One turning vector, and how many steps it has turned
The counts run from 0 to 142.
[ 0.69  0.15 -0.34  1.23  0.96  0.69 -0.34 -1.17  0.59 -0.29 -0.19 -0.30
  0.97  2.22 -1.54 -1.98 -0.19  0.11  1.34  0.54  0.55 -0.24  1.86  0.61
  0.46  1.53 -0.17 -2.39 -0.61  3.19 -0.56  0.06 -1.81 -1.74 -0.60  3.16
 -0.39 -3.01  0.38 -1.03  1.97  0.01 -2.33 -1.74  1.37  1.86  3.56  2.85
 -0.68 -0.14 -0.24 -1.09  0.24  2.53 -0.96 -1.12  0.18  3.88  0.11 -3.32
  2.61 -0.44 -4.10  0.80 -0.81 -0.20 -1.01  0.26 -1.49]
86
[-1.31  1.05  1.80  0.47 -3.18  1.14 -0.43 -1.40  1.51 -1.21 -1.98 -2.62
  0.22 -0.21  0.05  2.22  1.74 -0.79 -0.78 -0.11  1.93  0.60  1.25 -2.25
 -0.62 -2.46  1.17  2.67 -0.27 -2.34  1.75 -0.45  2.58  0.29  2.23 -0.58
 -1.50 -0.08  0.77  3.48  1.32 -2.09 -0.27  0.49  1.23  0.91  1.49  2.86
 -1.24  2.09  1.26 -1.24  0.44 -0.70  2.01 -0.51  3.06 -1.56 -0.39 -1.28
 -1.69 -2.80  2.62  0.16 -1.01  1.19 -1.60 -1.36 -2.81]
34
[-0.54  0.35 -0.98  1.81 -0.30  0.30  0.07 -0.68  1.18 -0.35 -3.04 -1.07
  1.26  0.84 -0.37 -0.24 -0.76 -0.98  1.31  0.81 -0.14  0.39  2.03 -0.54
  1.34  1.33  0.61 -1.48  1.57  2.41  0.45 -2.40 -0.04 -3.26  0.59  2.21
 -2.45 -0.35 -1.59  0.23  1.60  0.08 -1.26 -1.30  2.36  1.18  2.82  3.21
 -1.66 -0.80 -1.56  0.00 -0.79  3.73  1.16  0.16  0.62  3.42 -1.19 -2.97
  1.39 -0.90 -1.98  1.20 -1.39 -0.77 -3.81 -1.58  0.03]
83
[ 0.33  0.32 -1.23  1.20 -0.72 -1.59  0.32  0.68 -1.47  1.06  1.84 -2.09
 -1.99 -0.51 -0.24  0.54 -1.78 -0.64  0.00  2.89  0.23 -0.77 -2.10  0.86
  0.66 -1.01 -0.13 -0.85  0.61 -1.31 -2.23  0.63  0.17 -1.53 -0.96 -2.44
 -0.59  1.31 -1.24 -2.17 -2.98 -0.48  1.24 -3.24 -1.72 -0.38 -1.06 -1.85
 -2.84  1.40 -2.57  0.88  0.23 -1.90 -2.47  0.84 -1.12 -4.44 -2.85  2.70
 -1.21 -1.80  0.48 -0.22 -2.28  2.30  0.73  2.38  2.70]
109
[ 0.67 -1.47 -1.26 -2.17 -0.53 -2.56  1.58  0.41 -1.54  1.20 -0.15  3.61
  1.98  1.59 -3.39  0.29 -2.43  1.81  1.41 -0.99 -0.85 -1.36 -1.66  0.15
  0.19  0.49 -1.26  1.32  1.36 -1.57 -0.31  1.25 -3.16  2.28 -0.39  0.00
  1.20 -0.66  1.36 -2.74  1.38  0.25  1.39  3.64  0.39 -0.86 -0.21  0.20
  4.13 -1.22  2.13 -0.51 -0.21 -1.55  0.90 -1.23 -0.27  1.50  1.22  0.74
 -0.83  1.17 -0.26  2.10  1.75  0.34  2.23  2.44  1.96]
57
[ 0.73 -0.59  0.97  1.86  0.47 -0.72 -1.57 -1.76 -0.93  2.37 -0.72 -0.94
 -2.31  1.06 -1.51  1.13  0.14  1.26  2.06  2.17  0.92 -0.35  1.09  1.60
 -2.52 -1.75 -0.23 -0.37 -0.25  0.55 -2.33 -0.46 -2.25 -0.24 -1.51  0.59
  1.07 -1.28 -1.80 -0.49 -2.48 -1.93 -0.49 -1.66 -4.07  1.24  2.18  0.76
 -2.02  0.85 -2.50 -0.88  0.90 -1.25 -2.41 -0.26  2.41 -2.07 -2.53  2.01
  0.91  0.18 -0.18 -0.02 -4.05  1.72  0.40  1.76  0.72]
0
[-1.00 -1.66 -0.11 -0.68 -0.26  1.68 -1.88 -1.39  2.93  3.13  1.66 -0.75
 -1.25  0.33 -0.83 -2.65  3.81  0.83  0.06  1.75 -0.88 -0.88 -0.40  1.25
 -0.62  0.86 -4.01  1.27 -3.00 -0.18 -2.77  0.94 -1.96  0.03 -2.79  2.23
  0.92 -2.66  0.18  2.05  1.75 -1.10 -0.30 -2.34 -2.12  2.00  1.61 -0.53
  0.27 -1.25 -2.14 -1.10 -0.05  0.96 -0.78 -0.09  1.96  3.08  0.33  0.16
  1.86  2.11 -0.21  0.58  1.90  1.53  0.38  0.68 -1.53]
92
[ 0.24 -0.10 -0.97  1.55 -0.28  0.99 -0.19 -0.67  0.67 -0.71 -2.11 -0.66
  1.64  2.00 -1.07 -1.13 -0.76 -0.92  1.88  0.76 -0.45 -0.27  2.13  0.14
  1.37  1.42  0.66 -1.86  0.84  2.63  0.16 -1.73 -0.47 -3.19 -0.02  2.76
 -1.65 -1.41 -1.17 -0.07  1.53  0.00 -1.36 -1.30  1.95  1.89  2.61  3.11
 -1.39 -0.87 -1.13  0.20 -0.51  4.26  0.25 -0.22  0.46  4.17 -0.93 -2.66
  2.35 -0.87 -3.19  0.83 -0.98 -0.27 -3.49 -1.32 -0.95]
84
[-0.57  0.34 -0.46 -0.29  1.55  1.76 -1.27 -1.00  0.51  1.58  1.48  0.70
 -1.04  1.82 -0.75 -2.17  2.70  0.93  0.14  0.39  0.95  0.61  1.22  1.37
 -1.87  1.72 -4.01 -1.54 -0.52  2.06 -2.73 -0.03 -1.93 -0.15 -1.92  2.83
 -0.62 -3.21  0.56  1.12  1.21 -0.78 -0.92 -1.47 -0.12  1.88  3.03  1.22
  1.30 -0.25 -0.76 -1.60  0.26  1.70 -0.88 -1.81  1.49  4.44  0.94 -3.33
  1.79  0.99 -1.68  1.74  0.81 -0.20  0.06  1.56 -0.80]
89
[-3.66  0.39  0.73  3.42  0.68 -1.53 -0.39 -1.13  1.82 -1.34 -1.33 -2.42
 -0.41 -0.54 -0.52  1.89  0.67 -2.20  0.99  1.59  0.07  4.93 -0.16 -2.68
  1.84  0.41 -1.62  1.00  1.28  0.82 -0.52 -1.00  1.11 -0.70  0.81 -0.74
 -0.37 -0.53 -0.81 -0.50  1.67  0.99  0.95 -0.73  1.15  0.72 -0.55  3.22
 -2.16 -0.60 -2.04 -2.34 -0.82  1.85  1.39  2.44 -2.65 -0.40 -3.15  1.05
  0.15 -1.24  0.79 -2.24  0.65 -0.65 -1.27 -0.97 -1.49]
77
[ 0.22  0.25  1.11  1.61  0.62 -0.17 -1.00 -0.57  0.25  1.36 -1.50  1.89
 -2.48  2.33  0.02 -0.06  1.41  1.78 -0.93  0.72 -0.89  2.09  3.41  0.64
 -2.67  0.12  0.69 -1.59 -0.05  2.03  0.08 -2.11 -1.21  0.69  1.98 -0.10
 -1.79 -2.33  1.48 -0.12 -2.02 -1.85 -1.24  0.84  0.70 -0.01  3.25  4.08
  1.07  2.39  1.03  1.13  0.02  0.12 -0.85 -1.89  0.26  0.38  1.36 -1.67
 -3.53  2.99 -1.75  0.82 -1.51 -1.00 -1.32  1.79 -2.00]
42
[-3.91  0.83  0.12  2.72  0.46 -0.88 -0.73 -0.67  0.98 -1.16 -1.34 -1.94
 -0.78 -0.96 -0.61  2.49  1.51 -1.64  0.71  1.18  0.20  5.84 -0.32 -2.77
  0.72  0.26 -2.36  0.92  1.87  0.78 -1.03 -0.57  1.70 -0.54  1.10 -0.65
 -0.38 -0.68 -0.33 -0.35  1.01  0.63  1.22  0.19  0.91  1.13 -1.30  2.83
 -1.73 -0.95 -1.51 -1.98 -0.58  2.26  1.20  2.48 -2.57 -0.05 -2.51  1.47
 -0.57 -0.73  0.96 -2.88  0.91 -1.25 -0.97 -0.46 -1.58]
76
[-0.32 -3.24 -0.84 -3.86 -3.20  2.48  1.12  0.21  2.10  2.93  0.79 -0.29
  2.60 -1.57  1.28 -1.08  3.43  0.94 -0.22  0.46 -1.69 -3.48  0.67 -0.62
  0.03  1.43 -0.36  2.47 -2.69 -1.85 -1.48  0.17 -1.01  0.09  0.91  0.57
  0.39  0.19 -1.16  1.38  3.14 -1.80  0.30 -0.94  0.78  0.51  0.38 -2.20
  0.39 -0.32  0.26  0.25 -0.38 -1.18  0.79 -0.96  1.77  1.22  0.47  0.58
  0.00  2.04  2.80  3.72  0.35  1.46 -0.38  0.76  1.27]
97
[ 0.21 -3.25 -0.50 -0.84 -1.58  0.75  2.14  0.86 -1.95  1.48  2.33  0.27
  1.76  0.96  0.04  0.44  0.78  0.72  0.39  1.16  0.23 -1.63  0.27  0.38
 -0.45  1.40  1.01 -1.82 -1.00 -1.29 -1.72  1.28 -0.54  0.43  1.03 -1.94
  0.36 -1.68 -1.47 -4.29 -0.55 -1.91  0.84 -0.21  1.28 -0.83 -2.50  0.33
  1.67  0.61  1.31 -0.45 -1.40 -3.24 -2.93 -2.00 -2.56 -0.59 -0.55  1.08
 -2.55  2.43  1.01  1.44 -0.89  0.04  1.11  5.26  1.86]
103
[-0.16 -0.62  1.30  2.18  1.18 -3.08 -1.91 -0.95  3.21  2.88 -0.64  1.81
 -4.74  1.49 -0.94 -2.00  0.69  1.38 -1.07  2.86 -2.63  0.99  0.20  1.05
 -0.77  0.63 -0.73 -0.11 -1.08  2.51 -0.97 -1.83 -2.39  1.09 -0.32  0.01
 -0.72 -1.30  1.92  0.78 -1.79 -0.15 -0.67 -1.39 -1.57  0.00  3.65  0.34
 -0.59  1.32 -2.12  2.69  0.49  1.27 -0.16  0.97  0.57 -0.33  0.59  1.51
 -2.03  2.76 -1.40  0.49  0.22  1.67 -0.22  0.66 -1.76]
46
[ 1.02 -0.37  1.85  2.50 -1.74  0.01 -0.23 -1.34  0.55 -0.32 -2.26 -0.25
  0.56  2.11 -0.27  0.20  0.50  0.46 -0.34  0.45 -0.63 -0.12  3.53 -0.65
 -1.21 -0.69  4.18 -0.36 -1.46  1.42  1.28 -1.12  0.98 -1.17  3.33  0.09
 -0.83 -2.09  1.08 -0.43 -0.84 -1.38 -1.94  1.13  1.59  1.01  2.00  4.58
 -0.88  1.53  1.75  0.69  0.59 -0.01 -0.72 -1.44  0.72 -0.26  0.63 -1.51
 -2.62  1.01 -1.92 -0.51 -2.93 -0.01 -2.23  0.06 -3.83]
39
[-0.61 -1.78 -1.60  0.50 -0.48 -0.05  1.20  0.82 -1.92  1.81  1.75 -0.39
 -1.45  0.64 -0.57  1.56 -0.95  0.80 -0.31  1.66  0.11  0.05 -1.02  1.15
 -0.89  0.05 -1.38 -2.65  1.40 -2.25 -2.71  0.43  0.52 -1.21 -0.92 -2.26
 -1.48  0.19 -2.38 -1.88 -3.10 -2.01  2.15 -1.37 -0.84 -0.98 -2.91 -0.22
  0.86  0.25 -0.83  0.72 -1.69 -2.00 -3.05 -0.18 -2.31 -1.55 -1.61  2.08
 -2.50  1.65  1.51  0.35 -0.20  0.74 -0.22  4.18  2.40]
106
[-0.88  1.57  1.84  1.60 -1.95 -0.11 -1.15 -1.86  0.76 -1.34  0.86 -3.31
 -0.99  0.20 -1.62  1.83  1.87 -1.67 -0.69  0.13  2.35  1.13 -2.08 -1.53
 -0.41 -2.77 -1.12  2.40 -1.28 -2.75  0.19  2.26  3.27  1.07  0.35 -1.09
  0.00 -1.39  1.47  3.09  0.79 -1.17  0.78 -0.13 -0.82  1.78 -0.25  1.72
 -0.55  0.76  0.33 -1.37  0.99 -0.10  0.09  0.04  1.76 -1.75 -0.22 -0.12
 -0.85 -3.21  1.04 -3.08  0.65  2.16 -0.24 -1.06 -4.08]
31
[ 1.30 -1.20 -1.86 -3.52 -0.81 -2.55  0.59  0.96  1.67  2.62 -1.43  2.92
 -0.93 -0.24 -0.65 -2.07 -0.27  1.07  0.24  0.89 -2.96 -1.46 -0.80 -1.21
  0.17  1.92 -0.11  1.71 -0.28  0.98 -0.55 -1.07 -3.36  1.59  0.44  0.39
 -1.78  1.88  1.61  1.54  2.15  1.05  0.47  0.56  0.00  0.14  3.32 -2.06
  0.14 -0.01 -0.60  4.04  1.35  2.37  2.74  0.34  1.50  0.38  1.36  1.05
 -1.58  1.24  0.85  3.20  0.78  2.14 -0.28 -1.55  1.47]
51
[-1.32  3.40 -1.32 -2.38 -2.76  1.78 -0.65  0.74 -1.08 -0.42  0.26  0.13
  1.79 -0.40 -0.09  0.87 -1.78  3.47 -1.19  0.79 -1.64  0.68  0.00  0.16
  3.00 -1.54 -1.19  2.02  2.36 -1.97 -1.26  0.39  4.33 -2.94  0.57 -0.26
 -0.16  3.04 -0.26 -0.71 -0.96  1.66 -0.96  0.29 -1.50 -0.64 -1.40 -2.57
 -0.83  1.01  1.41  0.28 -0.56 -2.95  0.40  0.53  0.54 -2.06  0.28  0.09
 -0.04 -3.02 -0.56  1.61  0.36 -1.78  0.03 -0.25  3.27]
66
[ 0.01 -0.31  0.68  2.33  0.84 -2.28 -2.01 -0.53  2.40  2.65 -1.18  1.55
 -4.93  1.77 -1.06 -1.44  1.40  1.66 -1.30  2.10 -2.37  1.86  0.86  1.11
 -1.22  0.22 -0.76 -0.43 -0.58  2.21 -0.82 -1.94 -2.04  0.87 -0.24  0.03
 -1.67 -2.09  1.84  0.94 -2.85 -0.27 -0.34 -0.81 -1.66 -0.01  3.16  1.70
 -0.12  1.07 -2.20  2.60 -0.22  1.61 -0.96  0.78  0.52 -0.12  0.95  1.13
 -2.76  3.42 -1.21  0.31  0.31  0.67 -1.01  1.23 -2.26]
45
[-0.40 -3.07  0.58  0.07  2.39 -1.70 -1.03 -0.41  0.66 -0.64  1.70  0.74
 -0.08 -1.78 -1.98 -0.72  0.31 -3.75  1.00 -1.03 -1.03  2.61 -1.01  0.49
  0.85 -0.61 -0.55  1.56  0.74 -1.58  1.87  1.35 -2.96  0.01 -0.79 -0.73
  0.33  0.80 -0.88 -2.70 -0.69  0.83  1.89  0.62 -0.73 -3.10 -2.39  0.24
  2.17 -3.06 -1.46  2.18 -1.98 -0.75 -2.81  2.25  0.22  1.68 -0.45  2.46
 -2.05  2.82  0.93 -0.82  2.14 -0.19 -0.01  1.46  1.97]
14
[ 1.84  0.69  1.72 -1.44  2.21  0.96 -0.89 -0.89  1.09 -0.58  3.74  1.30
 -0.98  1.02 -0.54 -2.82  3.25 -1.55 -1.42 -1.48 -0.35  2.51  1.33  0.29
  1.36  0.16 -0.86 -1.89 -2.81 -0.70  1.27  1.97 -0.16  2.02  2.60  0.86
 -0.49 -2.20  2.15  1.07  1.30  1.37 -2.33 -0.67  1.04 -0.67  0.96 -0.43
  1.72  0.49  1.45  2.08  0.22 -0.67 -3.70 -0.25 -1.24  2.41  2.20 -3.01
 -1.84 -0.48 -0.57 -0.08  2.36 -0.48 -0.80  1.74 -2.25]
134
[-0.19 -0.18  1.20  0.76  0.54 -3.26 -1.31 -1.38  3.31  3.03 -0.14  1.77
 -4.02  0.62 -0.87 -2.60  0.32  1.22 -1.11  3.05 -2.56  0.55 -0.03  0.69
  0.05  0.59 -0.62  0.53 -1.32  1.72 -0.26 -1.71 -3.43  1.97 -0.16  0.18
 -1.08 -0.82  2.56  0.66 -0.69  0.08 -0.66 -1.84 -1.24 -0.31  4.43 -0.33
 -0.82  1.85 -2.12  2.49  0.94  0.90  0.16  0.97  0.56 -1.33  0.63  1.20
 -1.51  2.32 -0.90  1.69 -0.10  1.80  0.32  0.21 -1.17]
47
[-0.76  3.03 -1.33 -0.99 -2.49  1.72 -0.10  1.10 -2.58 -1.47  1.20 -0.56
  2.06 -0.19 -0.17  0.75 -0.74  2.37 -0.70  0.30 -2.45  2.30 -0.13 -1.99
  2.72 -0.25  0.35  1.08  0.14  0.57 -2.09  1.68  4.30 -3.23  1.50 -0.60
  0.29  1.51  0.19 -1.90 -0.19  2.65 -1.45  0.77 -0.86  1.21 -2.54 -1.08
 -2.07  0.30  2.11  1.32  0.88 -0.12  0.08  0.60 -2.19 -1.68  0.26  1.03
 -0.57 -2.58 -2.00 -2.16 -0.43 -2.42 -0.20 -1.05  0.72]
69
[-0.86 -2.13  0.97 -1.52 -1.43  1.53 -0.87 -1.29  3.41  2.90  2.37 -1.51
  0.40 -0.68 -0.24 -2.93  3.48  0.59 -0.40  1.88 -1.23 -2.26 -0.05  0.40
  0.57  0.89 -2.41  2.60 -3.79 -0.47 -1.86  1.25 -2.15  0.74 -1.66  1.81
  1.67 -1.80  0.39  1.18  3.09 -1.45 -0.34 -2.84 -1.25  1.12  1.37 -1.99
 -0.70 -0.46 -1.64 -1.26  0.32 -0.50  0.20 -0.03  2.39  1.45 -0.10  0.43
  1.58  1.62  0.88  2.34  1.04  1.91  1.73  0.83 -0.70]
94
[-1.42  2.27  0.42 -0.84 -2.41  0.02 -0.63  0.00 -0.35 -0.67  0.25 -0.07
  1.48  0.40 -1.67  0.31 -2.94  3.17 -0.70  1.96 -1.21 -0.43 -0.91  1.25
  3.96 -1.91 -0.74  2.49  1.93 -2.89 -0.14  0.23  2.16 -1.60 -0.90 -0.30
  1.45  1.70  0.54 -2.05 -0.73  0.64 -0.24 -0.39 -2.13 -1.33 -0.91 -2.68
  0.09  1.32  0.91 -1.16 -1.17 -4.74  0.32  0.69  0.65 -2.82  0.07  1.05
  0.72 -2.69 -0.70  1.96  0.58 -0.38  1.68  0.77  3.69]
64
[-0.84  0.47  2.78 -0.34  1.10  1.24 -2.17 -1.79  2.00 -2.62 -0.57 -0.53
  1.07 -1.26  0.13 -2.72  0.14 -1.98  0.50 -1.89 -0.28  2.17  2.66  1.93
  1.84 -3.18  1.27  1.59  0.47 -0.37  3.42 -2.09 -0.51 -1.88  1.68  1.98
 -0.24  1.65 -0.80  0.11  0.12  0.18 -2.32 -0.69  0.09 -1.88  2.77  1.01
 -0.90 -0.40 -0.10  0.89 -1.49 -1.67 -1.73  0.29  4.68  2.64 -0.31 -2.66
 -0.75 -1.82  0.49  1.19 -0.14 -0.76 -1.05 -0.83  1.63]
127
[-1.23 -0.27 -0.89 -0.70  0.99  2.06 -1.92 -0.86  1.39  2.38  0.97  0.08
 -1.30  1.31 -0.65 -1.78  3.07  1.35  0.23  0.38 -0.01  0.73  0.61  1.58
 -2.14  1.28 -4.68 -0.97 -0.62  1.14 -3.03  0.51 -1.71  0.43 -2.38  2.98
 -0.27 -3.16  0.43  1.93  1.10 -1.08 -0.70 -1.63 -1.22  2.00  2.70  0.82
  1.75 -0.71 -1.34 -1.31 -0.04  1.78 -0.64 -1.13  1.44  4.53  0.93 -2.22
  1.54  1.67 -1.28  0.94  1.64 -0.17  0.04  1.66 -0.74]
90
[-0.76 -0.62 -1.20 -0.30 -1.63 -1.68  0.19  0.53 -0.23  1.59 -0.43  1.63
  1.31  1.19 -4.26  1.28 -2.77  2.65  0.63  0.36 -0.43 -0.38 -2.85  1.58
  1.34 -1.09 -2.42  1.90  2.39 -3.63 -1.08  1.03  0.40  0.24 -2.56 -0.36
  1.73  0.06  0.26 -1.63 -1.64 -0.04  2.26  2.08 -2.56 -0.82 -2.04 -0.35
  3.78 -2.01  0.38 -0.64 -1.80 -1.84 -0.06  0.56  0.67  0.64  0.87  2.31
 -0.91  0.99 -0.28  0.52  2.97 -0.10  1.03  1.39  2.21]
60
[-0.56 -1.50 -1.73 -0.82 -0.93 -2.09  0.44  0.70 -0.66  1.49 -0.56  2.52
  1.56  1.87 -4.05  1.58 -2.98  3.02  0.93 -0.30 -0.28 -0.14 -2.55  1.20
  0.38 -0.38 -2.75  1.45  2.94 -3.05 -1.07  1.15 -0.27  1.00 -1.97 -0.10
  1.12  0.16  0.05 -1.82 -0.74 -0.05  2.22  3.10 -1.53 -1.04 -1.84 -0.42
  4.60 -1.60  1.17 -0.66 -1.67 -1.30  0.10 -0.63  0.44  1.51  1.14  1.69
 -0.73  1.51  0.15  1.22  3.08 -0.09  1.41  1.64  2.42]
59
[ 0.97  0.78  1.19 -1.76  2.09  0.72 -0.93 -0.46  1.16 -0.17  3.51  1.62
 -1.76  0.43 -0.42 -1.91  3.36 -1.49 -1.16 -0.97  0.14  2.56  0.53  0.27
  0.70  0.76 -2.59 -1.67 -2.37 -1.46  0.92  1.66  0.20  2.90  2.05  0.43
 -1.53 -1.67  1.90  1.91  1.25  1.12 -1.31 -0.59  1.16 -0.66  0.60 -0.99
  2.44  0.96  1.00  2.02  0.21 -0.25 -3.01  0.22 -1.31  2.72  2.21 -2.97
 -1.83  0.21  0.40  0.51  3.13 -0.19 -0.72  1.95 -2.06]
135
[ 1.37  0.82 -3.11 -1.43 -0.68 -0.65  0.86  0.67 -4.93 -1.23  0.07 -1.22
  0.69 -1.31 -0.39  0.77 -1.07 -2.30  2.17 -1.39  0.10  0.48 -1.44 -2.16
 -2.21 -1.38  1.18 -0.07  0.97  1.22 -2.00  1.37 -0.31 -2.03  0.78 -0.79
 -1.19  2.40 -1.07 -1.11 -0.73  1.48  0.16  1.04 -0.86  1.90  0.00 -0.28
 -3.51 -1.44 -0.56  2.75  2.82  2.71 -0.59 -0.40 -0.06 -1.62 -1.56  1.59
 -0.90 -2.90 -0.04 -3.07 -3.32  0.85  0.22 -1.18  1.50]
115
[-0.26 -1.43  1.22 -0.11  1.50 -1.53 -0.63 -0.83  1.62 -1.66  2.29 -0.49
  0.23 -1.74 -1.91 -1.54 -2.32 -3.92  0.05  0.43  0.10  0.90 -0.98  1.64
  3.61 -1.59  0.08  0.81  1.22 -3.15  3.46  1.17 -1.22 -0.39 -0.19 -0.74
 -0.68  2.04 -0.25 -2.12  0.72  0.39  1.30 -1.59  0.84 -4.23 -0.79 -1.53
  0.85 -0.57 -1.20  1.09 -2.95 -2.61 -1.69  2.05  0.76  0.31 -0.81  0.11
 -1.25 -0.58  0.76  1.51  1.71  0.99  0.34  1.28  3.71]
17
